A single turn carries every row of the set below to another of its rows. Some are shown first; where does it send the rows asked next?
J273: [  2 -14   0   9  -8   9 -14   5  14  -6   2   0  -5   9  -1  -5  -3   4
 -11  -8  15   3   1   2 -15  14   4   5  12  -4  24  -3 -18  -6  23]
J877: [  1 -12  -8  18  -3   2 -10   5   2  -7  14 -18   4  -1   6   2   7  13
  -2  -7   4  -2  18  -6  -7  11  14 -12  -9   3   9  -5  -5  -1  16]
J868: [  6   2 -17   2  -3   5  -6  -4  -5  -9  10   7   8   3   1   8   8  10
 -11  -6  -4 -10   2  -6 -16   6  20   1  -3 -11  25  -9  -8  -1  11]
J842: [ -7 -19  11  10   1   3  -6   3  -4 -19  12  19  12  -4   9  -8   5   2
   7  13  -4  -9  -3   2   3  -5  -8   5  -2   3 -13   5 -11 -11  -9]
J636: [  3  -5 -12  26  -5   5  -5  -3 -10  -7  -9   0  11   2  -1   7   3  16
  -9 -22  -8   1   4   2  -7  27  10  -5  17   2   9   3   2 -11  13]
J40: [  0  -6  13  -6  -5   4   1  -6   6   5  -2  -3  12  -8   6   5  -1  -4
   6  -1  -1  -9 -12 -14   0 -11 -16  15  -7  -9   5  18 -21 -19   7]
J829: [  7   6  -7  29   5  16  -4   5  15  -8 -11  -1  -4 -14   4  -4  -7  16
   3  -4   6 -14   2  -7  -4 -16 -10  23  16   1 -14   2   3  -1   0]
J518: [ -9  -6  -1  16  -3   7  -9   3  11 -11  -7   2 -11   5   1   0  -4  12
  -5  -6   4   1 -12   2 -13  19   9  11  12  -9  25  -3 -16  -5  22]
J551: [  2  -8 -10  11 -10   1  -3  -2   7   6  15 -16   5   7  -2  10   7  15
  -2 -20   5   1   7  -3  -4   5   7   6  -5   1  14   0 -13   1  25]
J360: [ 11  -5 -13  23  -4   0  -5   8  -4 -11 -10  -8  12   9  -2   3  -4  11
  -8 -20   0  -6   3  -9  -6  21  -3  10  18   1   9  -2   7  -1  30]
J897: [  6 -12  12  11   1   6  -7  -1  -9 -10   8   0  28  -8  -5  -2   5  -4
   6   5  -9  -3  -1  -9   5  -4 -21  15   0   7  -7  21  -9  -9  -5]
J839: [  6   1  10  22   5  21  -7   6   1  -9 -14  11 -10 -13  -2   3 -17   3
 -17  -8  -7  -7  -3   3 -14 -13  -8  13  13 -10   5  14   4  -2   3]
J156: [  7  -2 -19   3  -5   2  -8  -1 -14 -14   5   3   8  -1   2   6   5   6
  -6  -4  -8 -11  -5  -8 -12  11  13   6  -4 -13  20 -11   1 -23  12]
J137: [-12 -19  11   7   5  -1 -12   0  -2 -20   6  15   8  -1  17  -3   5   0
   3  13  -2 -15   1   1   0  -5  -6   4  -9   7  -8  -1 -13  -8  -6]
J888: [  9 -13  10  10  10   2 -13   1 -14 -12   1  -3  26  -5  -6   7   4  -7
   3   0  -9  -6   4  -7   3  -5 -17  12  -4   9  -7  20  -8  -8   1]
J38: [  2  13  -9   8   5  12  -1 -18  14 -11 -18  13   7  -3  13   5 -11  10
   0  -4  -3 -16  10   1  -7   7 -12  20  10  -2  -1  -2   9   3 -11]
J51: [ -6 -18  -5  20 -11  -3 -10   5  -1 -15  14 -20  -2   1  10   0   4   9
  -3  -8   1  -2   6  -5  -3  12   4   1  -9   8   6  -6  -2 -12  25]
J113: [  7  -5  -7   0  -2  -2 -11  -2 -11 -23   8   1   9   5  -9  10  -1  -1
  -7  -5 -11  -1  -2  -1  -9  17   4  19  -5  -5  25   1  -2  -6  20]
J139: [ -6 -13   1   8   1   2  -7   4  -8 -16  12  19   8  -3  13 -14  -3  -1
   3  14  -2 -12  -1   4   3  -9  -6   7   3  13 -11  -2 -12  -2 -11]
J54: [  3   6  -9  24   6  14  -6  11   8  -4 -14  -1   0 -13   2 -10  -7  14
   4   1   6 -14   4 -13   1 -16  -9  22  12   9 -10   0  -4  11  -2]
J754: [  6   4   9  19  -2  20   1  15  -1  -8 -12  10  -7 -21  -5  -7 -16   6
 -12  -8  -7  -3  -2  -8  -8 -18  -4   9  12  -4   2  15  -2   6   1]
J191: [  2  -8   0   0 -10  -7  11  -3  -8  -3   1  18  16   0  19   7   4   4
  -1 -11  -7 -21  -6  -8   3 -12  -5  -2   0  -4 -15   6  -5 -15   7]
J379: [  1  -9   4   2  -8  -5  14   2  -4  -9   7  19  15  -3  16  -1   2   5
   7  -2  -5 -16 -11  -9   5 -12  -5   0   5  -8 -18   9  -7 -11   4]
J555: [  5   4  10  25  -4  21   0   5   7 -15  -7  12 -10 -19   0  -4 -14   7
 -16  -9  -7  -6  -3   0 -13 -16  -8  15  16  -4  -2  13   6   0   1]
J289: [  4   2  -6  31  13  11  -9   6  14  -5 -16  -8  -5  -7  10   1  -9  14
   2  -3   8 -16   5  -5  -3 -12 -10  17  14   4 -14   1   2   5   6]
J513: [  6   1   6  -9  -8   7   9  -4   2   5   1  -3  13 -13   3  -5 -11  -6
   9   0  -3  -3 -11 -13   4  -9 -14  11   2  -5   2  22 -19 -10   1]
J818: [ 10  -5 -12  14  -9   3  -6  -7  -4  -4  -1   4  17  10  -2   5   4   9
 -16 -23   0   0   8   2 -12  19  10  -3  21   7  14   5  -9  -2  16]
J809: [ 14  -6  -8  -2  -2   7 -13   4  -3 -12  10  -2   9   4 -12   4  -1   1
  -8  -4   0  -1  13  -4 -14  12   3  10  -9 -11  27  -6   0  -2  16]
J799: [ -5  -7 -11  14  -5  -4  -5  -6   2  -2   8 -22   3   1   2  11   8  15
   7 -15   0   3  -3  -4   1  13  12   7  -5   3   9   5 -16 -14  22]
J14: [  5  14  -8  10   4  12   1 -15  18 -13 -14  10   6 -11   5   0 -10  13
   7  -5  -1  -8  11  -1  -2   5 -10  24  12   0  -9   4   9   2 -13]
J43: [  7  -8   7  10   5   7  -9   3 -14 -10   7  -4  21 -12  -5  -7  -5  -8
   3   7  -8  -1   2  -6   4  -7 -15  11   4  16  -5  22 -14   1  -6]
J933: [ -7  -5  -6  15  -5  12 -14  -4  12 -11  -9  -8   0   1   7  -7  -2  10
  -1   1   6  -3   2  -7 -14  31  -1   9   5  -4  25 -12  -5 -13  11]
J668: [ -5   6  12  18 -10  15   8 -14  18 -13  -6   7  -3 -17   8   0 -13  11
  -5 -15  -8   3   9   6  -5   3  -8   9  10   5  -6  18   5   4  -8]
J22: [ -1  10 -11   5  -3  11   3 -12  11  -6 -14  17   9  -7   5  -6  -8  13
   6  -6  -2  -8  14  -2   3   4 -11  22   8   8  -6  -3   5   9 -17]
J849: [  2  -3  -9   9  -1   9 -15  -8  15  -8  -5  -7   5   4   9  -6   4   8
  -2   0  12  -4   6  -7 -16  23  12  -3  11   0  23  -7 -19  -6   9]
J250: [ 21  -9 -15  14  -2   2 -11   9  -3  -9  -6  -7  14   6  -2  -2  -1   4
  -9 -15   9  -5  13 -10 -12  16   5  -5  18  -1   8  -2   1  -6  24]
J148: [  2  -5  -6  -5 -13  -4  16   0  -4   2   5  17  11  -4  17  -7  -7   3
   5  -6  -2 -15  -7  -4   7 -12  -5   1   7  -2 -17   4  -8 -10   0]
J831: [ -8   2  11   9 -15  15  11  -7  12  -2  -8  12  -5 -17   5  -6 -15  10
  -5 -18  -7   7  11   3   0   1  -7   3   4   4  -4  16   0   4  -9]
J939: [ -9   1  12  20  -9  15   6 -16  15   0 -10   1  -4 -11  12   5 -13  11
  -9 -20  -7   2  10   9  -4   4 -11   3   8   5  -4  18   4  -1  -3]
J869: [  4  -3  11  -3  -8   3   9  -5   5  -1   3  -1  19  -8   7  -1   1  -2
  10   4  -3 -10 -15 -19   3 -10 -17  15   1  -9  -1  19 -17 -12   5]

J754 -> J43
J551 -> J273
J933 -> J156
And these:
J888 -> J289
J555 -> J897

A single turn carries every row of the set below to another of its rows. Some are shown first; where does it send the rows asked next?
J374: [ -4   0  -9 -11   2 -23  -2 -12   1  -6   9   0   4   1   8   6 -10  12
  13]
J965: [ 12  -8   6  -5   5   2 -16  11 -14  -6   5 -16   7  -7  -7 -13  -3   7
  -5]
J171: [-12  -2 -12  -9   6 -17   9 -12  -6 -12   8  -3   3 -10   7   3  -8  10
  11]
J203: [ -7 -15   2   6  16   3  14 -12  -6   5  -4  -8   1 -20  -4  -8  -3   0
  -5]
J988: [-19  -4 -14  -4  11 -11  12  -8  -8 -18   1  -3  -1 -16   1  -3  -3   7
   6]
J861: [ -7  -5 -15   9  10 -10 -11   1   6 -14 -10   5 -11  14  -9   4   7  14
  -4]
J847: [-22  12  -6   9 -12   3   6  -2   3  -4  -5  17   9  -7   0  -2   3  11
   4]
J41: [ -7   3   5   6  -4  15  17   5  -2 -12 -13  -3 -10   1   0   1   5  -4
 -14]
J401: [ 11  -8   4  -4   4   2 -16  10 -16  -6   4 -15   7  -8  -7 -14  -2   7
  -5]
J455: [ -9   4   4   1  -8  12  24   2  -7 -10  -7  -3  -6  -7   6   0   0  -6
  -9]
J819: [ 11  -9   4  -5   3   2 -16  11 -17  -6   5 -15   6  -8  -8 -13  -2   6
  -5]
J65: [  4   7  12 -11 -18  -4   9  -1  -1   2   4   0  -1  11  10  13  -6  -4
  -2]
J217: [-12  10  -3  18  -6   6   5  -2  17  -8  -9   9   7   2   3  -3  -1  17
   3]
J745: [  3 -13   5   9  11  -6 -13  -2   3  13  -8   3  -2   8 -17   7   7   1
 -11]
J516: [ -9   9   3  15  -2   3   3  -2  24 -10  -7   7   9   5   1   3  -3  15
   5]
J802: [-18  14   4  -2  -6  -6   3   1   9  -7   2  16  15  -5  -3  10   0   4
   8]
J968: [  4   5  11   3  -9   5   2   7   7  -4  -9   2 -10  19   0  12   4  -1
 -13]
J317: [ 10  -8   5  -7   4   1 -15  11 -15  -6   5 -15   7  -9  -8 -12  -2   6
  -5]
J528: [-15  -5 -16   9  14  -6  -1   1   0 -19 -11   3 -12   1 -10  -1   9  11
  -5]
J328: [ -7   6   7  -7 -11   6  25  -3  -8  -5   0  -4  -2  -8  10   2  -4  -6
  -4]
J944: [ 12  -9   4  -5   4   2 -15  10 -15  -5   5 -15   7  -7  -7 -14  -3   7
  -6]
J69: [  5 -10   4  -4  -1 -14 -10 -14  -5  23   6   3   6   3  -2   5  -5   3
   1]
J143: [ 10  -8   4  -6   5   1 -16  10 -17  -5   5 -14   7  -8  -9 -13  -2   6
  -6]
J787: [ -7 -15   2  11  20   4   7  -6  -1   3 -11  -6  -3 -13 -13  -4   4   0
 -11]
J733: [  1 -11   2  -4   1 -10   2 -18  -8  21   7  -2   7  -8   3  -1 -11   2
   5]
J353: [  0  -3 -11   2   3 -17 -17  -2   7  -8  -3   5  -6  18  -4   8   1  15
   3]
J924: [  6 -11   6   1   4 -11 -16  -7  -1  19  -2   5   2   9 -10   8   1   2
  -4]
J283: [ -3 -15   5  11  19   1  -5  -2   2   6 -12  -1  -4  -1 -17   2   9   1
 -13]
J130: [ -2   4   8   7  -6  12   9   8   3  -8 -14   0 -11  12  -1   6   7  -3
 -16]
J610: [ 11  -9   6  -6   5   1 -16  11 -14  -7   5 -15   6  -8  -8 -13  -3   7
  -5]
J812: [  6   6  12  -5 -14  -1   1   3   4   0  -2   2  -5  19   5  14  -1  -2
  -6]
J229: [ -5 -13   1   0   8  -4  12 -17  -9  13   3  -7   5 -19   3  -7  -9   1
   2]
J858: [ 12 -10   4  -5   4   2 -16  10 -14  -6   5 -15   7  -8  -7 -14  -3   7
  -6]
J916: [  1  -2  -9  -5   1 -22 -13  -8   4  -4   5   2  -2  13   3   9  -6  15
   9]
J459: [-17  10  -7  15 -11   8   6  -2   8  -6  -8  13   8  -3   2  -6   1  14
   4]
J706: [-13  13   8   1  -2  -6   2   1  18 -10   0  12  16  -2  -3  13  -1   7
   8]
J21: [-22  14  -3   2 -11  -3   5   1   3  -5  -1  17  13  -8  -2   3   2   6
   6]
J269: [ -8  11   8   7  -1  -3   2   1  24 -11  -2   8  13   3  -1  10  -3  12
   5]
J138: [-19  -4 -17   4  15  -5   8  -3  -5 -21  -7  -1  -8 -11  -6  -3   4   8
   0]
J307: [ -2   7   9 -12 -16   0  18  -4  -6   0   4  -2   0   0  13   8  -8  -5
  -1]

J965 -> J401
J41 -> J307
And these:
J516 -> J847
J353 -> J138
J203 -> J69

